Each path below is one point turned by a fixed rotation once a step. After each direction that follows a path, write how fast that rotation turns it, in degrees each step (0 if it stays still).
Each turn is a multiple of 5 degrees from 10 to 175, or 0.
Each row of a path follows its step; steps can be skipped.
path 1
step 0: [-11.0   3.7 -43.2  -3.3 -16.1   8.6 -14.3  -0.4 -33.4  14.4  -6.0 -37.0
 -13.9   5.4 -37.8 -23.7  -7.0   2.8  13.2   4.1  -6.7  -2.6  -1.5  41.2
 -12.7 -24.9   8.1  27.6   0.8   4.6  11.5]
step 1: [ -5.8  -1.9 -48.0  18.6  24.2  -7.2 -19.5 -18.4 -24.6  25.7  -1.1  10.8
 -12.2   3.3  11.5  -8.1  -3.3   6.4  12.0 -16.0   8.1 -27.3 -30.5  32.6
 -32.5  -8.7  17.5  14.6  21.6   2.3   7.7]
step 3: [ 10.3 -33.9   8.9  -1.3   2.3  13.0  21.0 -11.3  10.3  -8.7   3.7 -22.5
  17.9  36.5  11.9 -47.7   2.7  14.9  12.2  -4.9 -29.4  -9.3  -5.7  48.0
  -7.6 -12.0   5.8   7.3  -8.9   9.0  15.5]
step 4: [ -0.5 -13.1 -23.0  -0.9 -12.1  -7.6  -8.7  -3.3  -2.1   4.1  -7.6 -37.8
   3.0  -9.8 -48.4 -37.4 -15.0   6.7   2.8  -8.2 -22.2 -10.4 -13.5  49.6
  -5.2 -30.9  -0.9  -5.1   9.4  13.8  11.8]
step 5: [  1.2  -1.2 -49.0   7.1  22.9 -18.6   2.2   9.3 -12.6  32.6 -21.0 -13.1
 -17.7 -11.8   4.6  -8.5  -4.8 -16.9  10.1  -3.3 -17.2 -30.3 -38.2  28.3
 -16.8 -22.1   0.4  16.0  24.4  12.7   0.4]
step 6: [-31.9 -16.9 -29.2  -5.4   3.4   3.9 -10.9  -3.6   9.9  33.1  -1.0 -13.6
  13.1  33.2  21.0   3.1  -2.0 -14.6  -0.4 -15.2  -4.1 -16.1 -26.3   9.8
 -20.5 -15.3  16.5  56.9  -7.8  10.9   0.5]
step 7: [ -6.2 -25.8  -3.9   4.5  18.6  11.0 -16.9   2.0   5.8  -6.9  10.9  -2.0
  20.3  55.3  10.8 -35.9   1.6   1.7  17.4 -18.4 -14.9   0.7  -1.3  47.1
 -20.2  -1.4  26.8  14.6   3.0 -11.8  13.4]
step 8: [  6.1 -18.9  -9.5  31.3   3.4 -11.3  -1.4  -4.2  24.4  -7.9  -9.2 -16.8
  15.5   3.3 -45.9 -35.8  -6.4   9.0   5.9 -23.0   1.7 -18.1   0.8  44.7
 -10.1 -22.6  27.0  -1.2  10.4  15.5  17.8]
step 9: [  8.2 -16.1 -29.6  -2.5  21.3 -16.7  21.5  -5.0  17.4  15.8 -18.1  -2.1
  -5.9 -15.9  -2.1 -35.9  13.5 -14.0   9.8  -4.3  -7.8 -36.3 -34.8  33.8
  10.3 -22.7  -5.1   6.5  19.0  33.5  -2.0]
Speeds:
[ 11.9  -0.8   6.9   9.2  -2.5   1.3  -1.5  -7.4  -7.1  -8.9  -1.0  -2.9
   5.9   6.3 -10.9 -14.3  -3.3 -13.3   2.0  -2.8 -11.3  -8.9  -0.2 -14.4
   7.9   1.3   2.4  -1.5  -3.7  -1.6   7.0] -> 80
[  7.7   6.8   6.3  15.3  -1.8  -3.7  17.6  15.4   5.3   3.2 -12.4  -9.4
  -1.2  -0.6   2.9  10.9  -1.4  -2.2   2.0   0.4   0.2  -3.0   1.2  -2.5
  -5.4  -0.3  12.6   2.7   5.4   0.3   4.7] -> 115
[  6.6  14.9   7.2   0.6   1.4  -2.8 -10.1  -3.8   4.5  -5.8  -1.7   2.8
 -13.9   0.0   6.9  -8.0  -0.9  -0.4  -8.3  -6.5  -7.7   7.9  -3.1   7.1
  -4.5 -11.3   5.9  12.2  -2.1  13.6   2.0] -> 0
[-13.7   4.3  -2.3  -6.4 -12.3   2.4   4.2   8.3  -3.7 -13.2   0.0   4.2
  -7.8   5.6  -0.8  -7.2 -17.4   1.4   0.4   2.3   0.3  -2.5   9.0   9.5
   2.8   0.2  10.8  -8.8  -0.7  -4.6   8.4] -> 95
[  2.4  -5.9   5.2  -9.1  -4.7  -7.9   2.3  -2.9   2.8   3.8  -3.6 -10.2
  -7.0 -10.3  -0.6  11.4  -5.4  -4.8  -1.2   2.5 -20.9  -3.8  -3.8  11.1
  10.7   3.9  -5.4  -8.1  -7.9   4.1  -2.4] -> 65
[ -9.4   2.0   2.3  -0.4 -22.2   2.9  -6.1  -0.5   8.7   7.7   2.9  -7.1
   4.3  -0.2 -20.1   5.8   1.5  -1.7  -6.6  -5.2   6.9   5.3  -4.6  -4.5
   4.4  -3.0   6.2   7.0  -1.9   5.2  -2.1] -> 175
path 2
step 0: [ -8.1   0.3 -25.0   7.6  -2.5  12.0   7.6  -1.7  33.8 -19.8   9.9  30.6
 -13.2  23.1  -4.0  48.0  16.5 -44.8   3.1 -10.0 -11.4  -5.4  16.3   9.9
  16.5 -33.3 -25.1   9.3   9.5  -5.0 -13.9]
step 1: [ -2.7  -0.2   1.8  -6.6  46.0 -12.1 -20.0  14.9 -20.4   6.5 -11.4   3.3
   4.3 -14.2   3.9  15.6  -9.4  15.3 -17.2  -5.4 -14.7 -12.5  -6.8   8.8
 -10.3 -73.4 -17.2  20.0  20.7   0.5 -13.1]
step 2: [-37.6  11.5 -26.4   4.0  -3.4  20.1 -21.4  -5.7  12.1  14.0 -17.2   0.7
  14.6  27.9  30.3   0.6  -2.3 -22.6   9.8 -14.1 -19.4 -54.4   4.9  27.4
  23.6 -14.3  -4.8  18.4  -9.3  -3.0  -4.8]
step 3: [-35.3  -7.4 -11.1 -25.9  31.1  -8.8 -47.8   4.9   8.7  14.4 -13.3  -5.0
  -2.4   7.8   1.1  -6.0  12.2  -1.2  11.4   2.4   4.3  20.1   2.7 -30.5
  -8.7 -36.6  15.0  18.9 -21.0  29.4 -30.3]
step 4: [ -5.8 -11.2 -19.0  -5.3  12.6  31.9 -41.3  26.1 -10.0 -20.7  -4.7  -6.1
   6.3  30.7  10.3 -25.1 -27.2  17.0   8.4 -18.0  10.4 -10.3 -22.2  13.5
  53.6  10.1   9.1   3.7   4.7   8.8  -6.8]
step 5: [-23.1  -2.7 -22.8 -20.6  23.1  23.7   1.0  -3.1  22.9 -18.2  -6.6  37.5
 -10.1  19.6  -2.2  -3.6 -21.3 -20.9  14.8  26.8  15.3  40.5 -11.3 -23.6
   5.4  -8.9  12.9  14.7 -30.9 -22.2  -8.7]
step 7: [-10.0  -3.1 -11.9 -18.6  11.6  -7.1  23.1 -30.7   9.0  -8.9 -33.9  18.3
 -17.2 -12.4   4.5  -4.5 -22.2 -13.0  -2.4 -20.9   6.3  -4.9 -11.1  30.3
  16.8 -10.9 -12.4  14.2 -37.9 -55.4  -7.4]
step 8: [-15.0  -5.8  -8.4 -16.7  -0.1 -17.5 -23.8  -5.8 -15.0  -8.6  15.0 -21.3
  -3.4 -19.8  47.5  -9.6  -1.8 -41.8 -15.3 -14.8   6.9  17.9  -7.1  -0.7
 -23.8 -18.4 -46.2 -11.8 -21.3   4.5 -16.1]
step 9: [ 25.3 -16.2 -14.3 -21.4  12.9 -19.3 -11.7 -27.9   5.9   3.6 -28.0 -38.7
 -11.7  16.9  25.8  -1.1 -31.1  19.0  -3.2 -43.9   6.1 -17.6   3.0  -6.7
  17.0  -6.3   3.0  -3.7 -29.3  -8.2  20.2]
Speeds:
[  6.5   7.2  -2.9   5.2   7.9  -0.1  12.7   6.7   3.5  11.5  10.7   2.2
   3.1  -8.2   0.4 -12.5   1.6  -6.0 -11.0  -9.1  -5.0  -3.6   9.2   1.3
   0.8  -2.9  -5.3  14.4  -5.5  -5.6  -8.1] -> 60
[ 14.0  -9.8   4.4  -8.6   2.5  -3.5 -10.1  11.8  -3.0   4.8  -0.3 -15.1
  -0.9  -1.3   2.9  -9.1  -1.0   0.8   0.3   6.1  -4.8   9.0   6.7   7.1
  -2.7  -7.9   2.3  -1.8  16.4  -6.5  -1.3] -> 145
[  7.9   0.9  -0.1   2.6  -6.9  -1.0  -5.8 -11.2  20.2   1.1  -9.9   5.7
  -7.4   8.7   2.1   2.5  -2.4  -3.6   1.5  -7.1   0.7  -2.7  10.8   0.5
   3.1   8.2   8.9   5.1   7.7 -14.1  -6.1] -> 155
[  3.9   0.1   3.9   4.0   2.4  -6.8  -4.8  -0.2   3.6   2.3   4.2  -7.2
  -2.8   9.3   1.5  20.2  -9.9   3.1  -9.5   3.4 -10.6  -7.0  10.6  11.4
  -6.3  -4.3  -5.4   0.0 -11.1   9.5  -0.6] -> 40
[  1.7   0.7  -6.6  -7.3  -0.1   2.7  -2.8  -0.1   7.5   4.2   4.9 -13.1
  -2.0  10.6  11.3 -11.1   6.2  13.8   0.6  -4.6   5.8   2.2   1.8  -6.5
   1.6   9.6   6.8   2.5  -8.6  17.5  -4.2] -> 60
[-10.4   5.0   2.4  -1.5  11.8  -7.2 -12.6   3.7  -2.4 -11.8  -5.7   6.2
   0.1   1.3  -1.9 -14.1  -9.2  -5.1  -1.3   5.5  -3.3   8.4   4.0  11.4
   1.5  13.0   3.7   7.3  -9.8   0.2   0.8] -> 25
path 3
step 1: [ 28.4  15.5   8.2 -15.2 -10.5 -31.3  -2.4 -16.4  16.4   3.6  35.0 -13.3
   4.3 -29.3  -1.0 -38.4 -15.0  -7.9  36.6  27.7  23.4   9.2  13.7 -22.9
  19.6  17.9   3.0 -33.3   7.8   9.8  32.4]
step 2: [  2.0 -13.6   3.9 -22.5 -45.6  -0.3 -10.1   8.8  24.8   1.0  44.0   7.6
   7.0  15.3 -25.1 -54.0 -20.1  -9.1 -19.5   4.9  15.3 -25.8  -6.1  -8.6
   7.7   2.3   4.8   2.1  33.7  16.3  29.3]
step 3: [-21.6  -4.2  42.0   4.9 -10.3  12.4 -18.2   7.2  34.1 -12.2   8.9   6.7
 -40.4  31.7  -5.7  -8.2  -9.1  23.9 -20.5  18.5   7.0 -14.0  -1.8  29.7
  24.0  31.9  15.1  -8.6  39.3  16.8   5.2]
step 4: [-14.2  -6.6  28.4  21.5   5.0   8.3  19.0  16.7  30.0  -1.8 -27.5  -1.8
 -10.0  17.5 -11.8   8.3   8.8   4.3   6.4  48.5   3.0 -50.6  17.1  17.6
  19.7   4.2   4.3 -29.4 -12.7 -22.4  34.1]
step 5: [-31.5 -29.8  31.3  -1.8  16.0  10.8  10.0 -12.8  14.2  12.2 -16.0  11.0
  61.5  17.6 -14.5   0.9  -0.2  -9.1  18.1  18.6  28.8 -20.2 -14.3  -7.9
   8.2  -8.1  17.7 -42.6  -2.9 -15.6  -9.8]
step 6: [-55.6  -5.1  -8.7 -19.6  -1.3  -0.4 -41.0  -1.8  -8.0 -12.2 -29.8  -3.5
   8.6   1.0  -0.4  -0.9 -13.2 -17.0  23.9  -7.1  18.0   1.7  -7.4 -40.7
  33.0   8.0  13.2 -46.8   2.6  18.1   0.2]
step 7: [ 16.6 -30.4  -0.5  21.0   3.6  -0.8  -9.8   3.1  12.8 -23.3   6.6 -37.0
 -11.9 -25.0   4.9 -26.6 -13.0 -12.6  11.1 -32.5   5.9  -2.6   9.5 -30.8
  40.4  10.5  25.2 -44.0 -12.5  23.5  19.4]
step 8: [ 15.0 -12.5  -1.6  21.5  -0.2  39.0 -10.6  -2.5  39.9  19.6  21.2  10.2
 -24.2 -22.8 -23.5 -39.8  -9.9  10.6 -25.4 -24.7  20.3 -28.4 -17.1 -37.8
  12.7 -17.4  -1.3 -15.1   1.9   1.8   3.5]
step 9: [  0.9  32.3   3.9  -6.8  25.7  42.5 -24.2 -21.1  23.8 -11.5  10.6   4.6
 -23.2  -2.7  22.0  -7.4  -4.7  30.2 -33.7  20.4  25.0 -28.6 -33.7  -0.3
  -1.6   7.7  34.5 -16.7  12.3  -0.2  10.3]
Speeds:
[ -1.2  -4.9  -8.6   9.9  10.4  -0.1  -7.4  -0.8  -4.3   5.1  -4.2   9.9
  -5.2  -3.1  10.1   3.3   1.4  -2.7 -11.6 -11.2  14.2  -6.0  -0.9   1.2
  -2.3  -7.1  12.8  -4.1 -13.2   5.7   2.4] -> 20
[ -1.7  -1.7   6.3   9.0 -15.1  12.2   5.6 -12.4  -1.4   1.6   0.0   7.4
  -4.5  -9.3  -2.0   1.2  11.5   3.0  15.3  -4.9  -0.2   0.4  -1.8   7.8
   7.0   3.7  -0.7   5.3 -11.7   6.0   6.6] -> 100
[-13.0  17.2  -4.9   4.4   4.2  -5.6  -5.8  -2.8   3.3   0.5   0.7  11.5
  -6.5  -7.7   4.7   3.3   5.2   0.4   6.3  -6.0  -9.9  -5.8   2.0   0.7
  -1.1  12.3   5.6  -6.5  14.9  -2.2  -7.6] -> 125
[ -2.3   9.8   0.7  -2.2 -11.4   4.2  -3.5  11.3  -4.6  -7.2  -4.6  -1.8
   4.9  -3.8  -0.9   3.3  -0.5 -14.3  -6.6  -0.8  -8.6 -20.0  -7.6  -8.6
  -4.0   2.3   0.4   8.8  -7.7  -0.5   8.5] -> 170
[ -1.3   6.8  -7.6  -2.6   4.3   2.3  11.9  -5.1   0.2   2.8   6.5  -4.4
 -12.4  -2.4 -11.3  -8.2 -12.9   0.9  -4.6   5.5   7.0  -9.3  -1.0  10.0
   2.7   4.6  11.3  16.3   2.7   3.4  -1.6] -> 55
[  5.4 -11.9   2.9  10.6   1.5   0.1 -10.4  -1.8  -0.1   3.9   7.0   0.4
 -11.2   7.0  -8.4   6.6 -11.4   3.7  -7.3  -7.1 -20.2  -5.6   0.6   2.2
   8.1   5.2  -4.5  -0.8  -5.1  -5.8  -1.9] -> 80
path 4
step 0: [  3.7  12.2   8.4 -27.4  43.5  23.6 -20.1  -2.3  12.0  16.5   2.9   3.2
 -18.4  10.7  -9.1 -26.3 -37.6  -4.2   2.0  -0.1  -5.7   5.0 -33.6  26.3
 -21.6 -47.8  -0.7  11.4  26.2  13.0  -4.3]
step 1: [ -5.8  -3.9  23.2  22.4  32.2  52.0 -49.6  -0.2  -4.6  12.8 -12.6   5.1
  12.7  -4.5  23.2 -24.6  17.6   6.6 -19.6  26.0 -25.9 -14.7   4.2  12.4
   4.8 -15.8  19.7   2.0 -13.0  18.7  -6.0]
step 2: [-17.1 -10.8 -12.7 -32.2  23.3  -9.3 -38.2  -3.6  15.9   6.8   9.2   4.8
   3.8 -26.4  -3.4 -32.8 -26.2 -22.1 -27.8  27.0  16.6  17.5  -0.7  38.0
  10.0 -11.3  28.1   2.1  20.4  20.6  -0.6]
step 3: [-18.2  21.3  17.4  27.2  42.1  21.4 -18.8 -13.4 -12.0  -0.8 -15.3  20.1
 -18.3  -9.5 -25.0 -13.2   6.4 -35.1  -5.4  14.6  19.9 -18.1  -9.3  14.5
 -10.9 -41.8  11.8 -12.9 -16.8  24.0 -21.4]
step 4: [ 11.5 -31.0  14.1 -15.8  27.2  16.3 -31.2 -25.8  11.7   2.6 -25.9   4.4
  32.9  -5.4 -20.5 -33.4  -5.3   1.9 -32.9   2.1   8.4  -3.3   4.8  44.0
 -15.4  -0.9  10.9 -32.1  -9.1 -16.1   1.1]
step 5: [-12.4  21.2 -19.6  -1.7  43.4  28.2 -23.4  -2.8 -24.4  15.8  10.7   9.3
   0.6 -28.5 -18.1 -16.6 -25.9 -10.9 -14.4  12.4  -2.8  -2.7 -15.8  18.8
 -24.2 -46.1 -23.4   0.0  28.5 -12.0   4.5]
step 6: [-18.2 -11.2  22.3  -5.2  55.1  15.9 -42.9 -24.9  -5.5  22.2 -23.6  -2.0
  16.8  -3.4   5.6 -13.8  14.5  25.4  -9.0  24.8  -4.2  -2.6   0.7  -8.5
  -6.5 -15.3  26.3   4.4  -7.2 -11.2 -36.4]
step 7: [ 15.9  14.4  -3.0 -30.8  45.1   6.9 -25.5  -5.7  19.9  -8.4   8.7  -8.6
  -8.4 -31.7  -1.4 -18.2 -20.0   4.1 -16.0  13.5  10.0 -14.3 -10.9  53.8
 -16.3 -11.8  23.9  29.4  11.4  12.8   9.6]
step 8: [ -9.2  17.6  20.3  38.9  27.8  32.8 -24.0 -13.2  -1.9   3.2 -20.8  15.9
  -9.6 -22.0  -1.5  -5.0 -25.9  -5.9 -18.1  35.9 -19.1  12.9  19.2  16.1
 -11.4 -28.4   7.7  -6.5 -18.2  25.2 -28.4]
Speeds:
[  8.1   0.9  -6.1  -5.5  -4.4   1.7 -16.8 -12.6  -4.2   0.8  -5.1  -0.7
  -3.7   8.1   1.0  -3.5   1.2   2.9   8.1  -4.7  -1.6   2.0  -7.8  -7.9
  -6.4  -6.3 -15.8  -7.8   0.4 -14.9   7.2] -> 65
[ 16.9   1.2   2.7   4.4   5.0  -2.6  -9.4  10.2   4.8   0.7   5.8  -9.3
  -6.1   1.9  -2.5  10.5  -9.1   6.1  11.0  -1.7 -13.7  14.4   1.5   2.3
   3.3  -0.8   2.3   3.1  -9.0   4.9  -3.6] -> 35
[  8.6  10.4  -4.8  13.1  -4.1  13.7  -0.1  14.3  -4.6  -2.3   5.4  -5.8
  -5.3  -9.2  -2.7  -2.1   3.5  -7.8   8.8   5.0   8.0 -15.2  -3.3  -3.9
  -2.3  -8.6  -1.1   5.1   1.1  -5.0  -1.0] -> 155
[-11.6  -9.2  -6.6   8.3  11.0  -7.3  -7.7   6.6   0.8  -3.9   2.4  -7.1
  12.3 -10.1   0.4  -3.6  -0.4  -0.6   1.6   3.7  -5.2   2.1 -12.8 -16.7
   8.3   3.9  -5.0   1.1   2.7   2.8   8.2] -> 90
[ 3.6  1.8 -5.2 -7.1 14.0 -1.2 -2.1  1.2  4.5 -9.7 -2.8 15.2 -1.2  0.6
  1.6 -3.4  5.8 -9.9  8.3 -5.6 12.2  7.1  2.9 -5.0  4.3  7.5 -2.8 15.4
 -8.5 -5.2 -9.0] -> 95
[  6.8  -2.8 -10.2  12.9  -7.2  -8.7  -0.5  -5.2   8.0  -8.7  -0.3   4.5
   0.8  -1.4 -16.1  -0.5   9.8  -5.2  -8.9  -1.3   6.3   8.9   4.6   0.2
   3.9 -13.7   2.4  -8.6  -6.5   5.7   4.9] -> 60
